Which row each row swaps with, under one turn or mirror:
The rows were stretched afterwards, more along some directions than others.
teni: -17.8,-0.8,15.4,4.3,25.5,-2.4,7.5,-2.6,-17.5,-0.5,-16.1,-17.8,-9.0,6.8,-17.0,18.9,-7.1
sek: 2.3,-25.2,22.4,-9.9,-0.6,14.1,9.0,-21.7,-35.7,26.2,-30.0,-26.5,-11.3,-27.5,-14.7,28.4,-6.3
Muka: -1.4,-25.7,23.5,-7.9,7.7,9.4,11.4,-26.6,-40.2,32.0,-30.0,-23.7,-12.8,-23.8,-16.4,30.4,-8.0
fiv: 0.2,-29.2,21.9,-9.7,10.9,10.2,14.9,-27.4,-40.7,30.7,-29.5,-21.7,-12.3,-21.7,-14.9,31.6,-5.4
pavos: -7.5,-25.2,-10.0,-7.2,-0.6,-11.3,19.1,-6.5,4.9,10.0,-6.9,-12.5,6.5,-7.0,-3.5,9.9,11.7
narim: -0.3,-3.9,14.0,-2.3,-20.2,4.5,-2.4,-8.1,-17.7,26.6,-24.5,-22.9,-12.4,-8.0,-21.9,6.0,-8.1
nefa: -18.5,-26.0,2.4,-2.2,-6.3,-4.6,26.4,-13.4,-3.6,10.4,-6.6,-21.6,11.9,-24.8,-14.8,23.5,8.2
zir: 3.1,2.7,4.9,1.8,-21.8,1.3,-3.4,-2.3,-11.1,26.6,-19.9,-19.9,-8.1,-4.7,-14.6,6.9,-2.2
mivi: -23.9,-1.1,23.3,2.6,21.0,11.4,5.8,-6.9,-36.0,1.9,-15.9,-25.6,-15.8,-24.1,-12.0,19.3,-9.5
Ler: -19.3,13.3,-2.4,12.8,2.6,6.8,22.2,-13.6,-13.0,6.7,-0.4,-25.8,-5.8,17.4,-0.7,5.3,-11.7
zer: 10.3,3.9,14.5,-6.8,12.2,10.5,7.2,0.6,-26.1,16.0,-17.6,-17.2,5.8,-11.1,10.3,27.3,5.1
pofum: -25.9,-1.0,24.4,-3.1,22.0,15.6,2.7,-10.4,-35.0,0.4,-13.9,-21.5,-18.3,-21.4,-16.4,20.4,-7.1
buge: 7.7,-1.2,17.5,-2.9,11.6,13.2,13.9,-6.0,-23.3,20.3,-19.4,-19.4,4.6,-8.9,11.7,27.5,6.1
Ver: -22.9,24.7,-1.6,9.1,3.5,4.0,14.5,-7.6,-3.5,3.4,6.2,-20.6,-5.0,15.4,6.8,4.8,-11.0
sog: -3.9,-21.9,12.9,0.6,13.4,-6.7,13.3,-15.6,-23.9,19.8,-13.0,-7.1,-20.6,-0.4,-10.8,10.8,16.6
zos: -13.7,2.6,12.7,0.2,24.1,-3.1,10.0,0.4,-9.8,0.6,-11.3,-10.4,-10.1,17.5,-11.8,13.3,-2.1
zisif: -1.4,-18.6,9.4,-4.8,21.6,-4.2,12.8,-21.8,-31.0,19.9,-12.2,-5.1,-18.8,1.1,-12.1,16.8,18.3
kofo: -7.1,-18.6,-14.4,-1.8,-2.8,-4.3,20.7,-7.0,-8.0,12.3,-10.2,-19.0,8.6,-18.3,-10.4,15.6,7.2
Rafi: -12.4,-3.7,10.9,0.3,19.0,-3.8,13.7,-3.4,-11.8,1.3,-16.2,-4.2,-6.0,17.4,-13.1,13.3,1.3
tiri: -9.9,-27.5,-15.7,9.3,-4.2,-8.0,20.6,-8.2,-9.3,14.8,-15.7,-20.2,0.3,-14.1,-11.8,8.7,-2.9
sena: 0.9,-23.7,7.0,-1.5,16.9,-9.7,13.6,-15.5,-30.0,24.2,-12.7,-5.1,-16.9,2.7,-13.0,13.4,18.7
Zunim: -8.2,-39.8,-6.2,9.5,5.4,-14.3,22.6,-10.8,-16.1,17.3,-14.3,-26.5,2.8,-22.3,-9.8,12.9,2.0
pugo: -28.9,15.0,12.9,7.5,2.4,9.9,27.5,-18.5,-11.8,5.7,3.5,-26.1,3.2,1.8,-3.6,22.8,-11.2
dosu: -17.5,4.5,22.2,1.4,22.1,0.1,10.5,-6.2,-13.9,3.6,-12.7,-9.4,-6.6,15.3,-8.3,20.0,-8.9
baruv: 1.6,0.3,6.7,11.0,-15.6,0.2,0.5,-4.7,-18.6,32.7,-19.3,-22.2,-5.0,-5.3,-13.5,10.8,-7.5
Zanis: -2.5,-26.7,22.8,-1.9,7.2,8.0,11.7,-28.3,-41.2,34.8,-31.2,-25.5,-10.7,-26.3,-16.2,35.3,-8.4
toli: -1.9,-16.8,10.8,-5.6,17.3,-6.3,8.3,-13.4,-27.5,17.9,-8.6,-3.8,-21.3,1.3,-14.1,10.2,14.7
Pude: -11.8,-19.1,-4.0,12.1,-7.0,-12.3,21.7,-5.4,0.8,11.0,-8.4,-26.1,9.9,-25.9,-7.5,15.6,0.0
Kudar: -3.0,-29.4,26.1,-9.6,4.9,11.5,10.0,-20.8,-38.3,29.0,-28.7,-24.8,-11.6,-28.9,-15.2,29.2,-9.0
radir: -22.7,14.9,-0.4,12.8,10.2,1.8,29.1,-14.6,-19.4,7.3,-1.1,-22.0,-7.9,17.1,0.8,13.5,-16.6
Fika: -15.4,9.9,-1.2,17.3,3.3,-1.8,27.4,-17.7,-13.0,5.1,-5.2,-23.3,-3.0,15.8,5.7,14.0,-15.3
Neme: -21.5,18.8,0.7,13.8,-4.1,3.7,17.6,-9.9,-3.0,1.1,3.6,-23.7,-7.7,9.1,-0.3,9.1,-17.9
rapa: -16.8,11.5,8.7,9.6,2.9,1.9,31.1,-20.4,-6.7,7.0,-5.0,-20.9,-0.5,14.1,3.9,15.9,-14.9
gufu: -25.6,-2.0,32.4,-4.5,21.6,15.8,6.2,-9.2,-33.7,2.2,-19.1,-19.8,-15.8,-21.9,-13.3,17.0,-10.9
bozu: -1.8,-3.5,12.4,-1.4,-21.9,2.6,-7.8,-2.8,-8.8,25.3,-18.6,-16.7,-3.9,-18.0,-19.1,7.8,-1.7
pizus: 7.8,7.4,12.6,-4.0,14.0,12.6,10.2,-1.9,-27.9,16.8,-16.6,-15.7,4.9,-1.9,10.2,23.7,6.9
pas: -9.2,-25.5,-3.3,-0.4,-8.5,-9.1,18.8,-0.4,5.9,4.1,-8.7,-20.4,5.1,-20.0,-7.4,11.0,-0.8
gof: 6.3,-1.7,20.5,-5.0,15.2,11.1,12.5,-2.3,-30.3,18.6,-19.6,-21.6,4.7,-16.5,11.7,26.3,1.9
Meper: -22.7,11.9,-2.4,18.3,4.3,4.2,25.2,-11.4,-16.9,6.8,-7.3,-23.7,-9.8,15.2,1.9,6.1,-24.1
Rem: -25.4,-9.8,25.6,2.6,23.9,9.0,6.8,-8.5,-35.1,-0.4,-14.7,-25.6,-21.3,-22.1,-16.5,18.3,-10.2
Zan: -25.0,-1.8,26.8,-0.7,24.8,11.8,6.0,-8.7,-35.5,1.2,-18.1,-24.1,-14.9,-22.7,-12.6,21.0,-10.5
Gizer: -8.0,-25.9,-5.0,3.3,-2.6,-8.3,19.2,-4.3,-3.2,9.6,-7.6,-21.3,7.1,-22.9,-8.7,7.8,1.8
lizif: -3.1,-3.6,11.6,-1.3,-11.6,-0.1,2.5,-10.2,-12.5,29.3,-21.8,-22.3,-8.4,-2.6,-17.8,12.3,-1.5
buno: -9.7,-34.3,-12.4,5.5,-1.0,-14.8,24.2,-7.2,-6.0,9.3,-12.4,-22.4,3.0,-9.7,-10.3,9.3,8.1
Dobiz: -17.1,11.6,1.9,9.7,8.3,7.8,24.1,-19.9,-20.1,4.1,-7.2,-23.0,-6.1,15.1,3.7,9.2,-11.8
zuliv: -19.8,8.5,16.8,-0.3,19.2,0.4,8.1,-2.7,-9.9,2.1,-13.9,-16.4,-9.2,12.2,-13.2,13.8,-2.2

pas swaps with Neme
pizus swaps with sena
pugo swaps with nefa

